rotation steps, each row followed by its count of steps:
The counts run from 0 to 958.
[138,107,164,90,117,137,123,86,117,114,121,139,132,141,77,168,156,120,141,150,136,113,108,93,140,159,142,104,113,129,122,144,120,123,151]
292
[122,120,153,130,112,119,129,135,110,183,130,152,144,153,103,131,144,82,121,141,110,131,116,145,145,109,136,166,102,117,145,164,136,168,137]
693
[170,113,142,112,103,135,168,154,108,131,122,163,116,125,114,124,108,117,115,89,140,98,125,180,111,142,125,115,123,143,116,118,126,144,126]
427
[148,103,157,89,144,119,113,163,148,151,116,128,137,104,109,120,137,118,97,118,98,128,110,116,130,129,118,141,121,173,94,179,122,167,142]
213
[170,125,137,142,139,94,143,190,115,147,128,122,136,117,128,141,92,126,111,117,107,120,130,170,117,111,119,171,120,145,106,119,140,142,128]
22
[160,91,159,105,86,134,168,134,128,134,109,149,135,142,109,121,124,92,135,100,143,112,124,154,108,165,128,123,98,153,106,145,146,135,120]
416
[120,116,125,143,139,127,138,104,110,168,137,156,134,145,94,149,125,88,139,149,107,100,122,104,120,135,161,138,124,166,129,165,147,156,158]
909
[108,119,180,80,113,142,116,126,115,111,98,139,137,113,95,120,128,125,110,87,146,118,95,131,144,149,87,114,113,133,146,130,139,113,137]
679
[127,119,69,111,163,129,144,144,139,156,114,143,124,135,131,119,102,147,116,135,135,117,149,166,127,99,162,116,101,126,138,93,150,137,84]
825
[112,118,118,109,116,136,114,113,177,138,133,169,103,123,122,121,143,97,100,123,141,147,143,149,162,127,139,96,119,110,95,140,158,161,126]
834
[127,130,109,140,134,87,92,141,136,126,140,161,109,113,139,153,110,135,107,105,132,147,150,172,154,109,113,134,141,96,115,75,155,118,140]
448
[114,111,107,101,117,121,120,126,155,118,123,123,103,130,110,133,146,131,124,117,187,146,138,162,154,143,115,115,109,96,144,104,150,83,103]
257
[159,142,86,138,139,121,110,144,121,118,136,129,84,120,108,140,87,124,150,145,147,134,158,160,139,120,103,141,113,125,130,108,166,83,100]
660
[125,151,123,108,146,149,146,143,84,147,115,132,148,113,114,93,82,107,129,123,104,124,104,155,135,69,115,160,121,121,158,134,138,137,99]
187
[113,147,129,105,145,117,74,103,145,107,126,113,123,125,66,140,160,98,138,145,128,134,130,124,164,118,114,132,98,142,122,120,126,88,143]
873
[140,93,140,83,133,117,88,111,127,107,125,120,123,100,141,163,114,173,99,146,105,152,103,111,138,131,128,117,144,124,96,110,149,120,144]
788
[133,105,136,119,105,102,142,136,102,135,113,115,143,120,135,141,115,112,142,110,113,142,132,178,99,120,119,179,122,123,109,78,153,99,123]
802
[181,96,116,86,132,105,143,141,124,114,107,128,128,112,155,141,74,173,121,106,156,120,110,128,152,117,109,109,146,100,125,114,127,132,121]
160
[142,157,141,136,113,132,138,119,88,114,110,165,129,149,104,153,72,112,140,108,123,119,115,116,161,144,97,116,113,117,125,127,181,119,139]
870
[74,108,127,121,117,121,132,88,157,142,140,124,132,135,122,151,162,94,134,156,119,151,122,136,145,127,161,142,119,102,107,125,182,127,137]
117
[119,125,146,125,122,118,111,123,74,164,105,165,150,132,95,113,107,100,145,96,126,115,114,145,120,125,104,167,122,145,163,124,124,136,141]
477
[126,99,73,95,169,123,144,134,155,156,104,108,148,140,124,116,130,147,115,113,149,110,126,150,125,99,167,137,107,150,142,113,113,132,105]
826
[87,126,112,120,133,115,111,102,139,145,135,146,138,113,115,132,146,97,151,119,100,138,146,168,103,125,146,148,123,146,97,78,166,103,134]
812
[164,127,143,121,120,118,130,103,85,117,120,140,128,158,81,163,117,110,179,151,127,107,131,124,118,158,132,133,97,134,126,115,138,103,133]
91
[120,104,132,128,133,121,129,149,91,174,130,149,141,121,114,121,135,103,124,120,112,111,122,176,91,108,138,189,126,147,141,118,129,155,141]
904
[139,116,106,106,173,91,93,114,154,122,124,125,132,104,105,152,136,137,112,114,131,107,133,120,135,121,151,116,137,186,100,104,111,121,168]
435
[109,112,97,142,134,96,120,106,152,122,161,145,107,115,143,164,124,116,124,139,146,147,133,132,167,116,144,121,157,84,109,114,180,127,145]
937
[166,116,96,113,161,88,137,151,135,117,124,104,122,112,101,138,130,138,133,102,146,98,143,161,100,118,131,141,123,175,114,94,110,94,139]
234
[135,108,97,136,144,94,151,138,121,139,138,147,122,126,147,175,97,154,112,127,142,113,136,157,139,116,158,124,132,76,136,76,147,136,128]
927
[90,145,164,93,113,143,135,91,118,126,126,130,159,127,106,128,137,89,114,116,96,142,88,132,159,98,129,132,128,105,120,127,142,130,157]
390
[110,127,124,110,134,130,113,135,126,131,134,139,123,87,140,122,82,130,112,94,140,141,94,108,156,124,87,135,165,134,139,164,167,128,155]
464
[162,125,160,76,132,134,109,124,97,97,122,142,124,79,125,129,101,154,116,118,112,112,105,113,143,136,105,110,152,131,111,122,125,136,149]
577
[173,81,100,96,113,107,120,107,134,129,115,126,116,152,129,142,152,132,154,131,163,140,142,161,124,102,135,130,135,103,138,99,104,114,116]
359
[115,110,111,112,143,116,80,88,139,143,117,164,113,104,108,114,143,98,183,142,133,144,151,110,137,139,126,136,142,154,116,133,130,122,144]
760
[165,141,112,123,147,123,155,143,90,128,109,107,145,119,113,121,68,120,145,104,142,107,95,116,140,103,102,146,131,149,162,150,141,116,126]
666
[126,103,125,87,167,118,139,152,143,137,115,112,138,94,110,85,143,124,144,96,144,92,129,159,143,122,131,135,123,145,145,114,95,144,119]
337
[149,121,153,84,134,147,142,171,97,150,119,139,122,124,95,126,115,135,95,140,147,108,110,153,140,124,115,123,100,102,158,141,112,152,103]
490
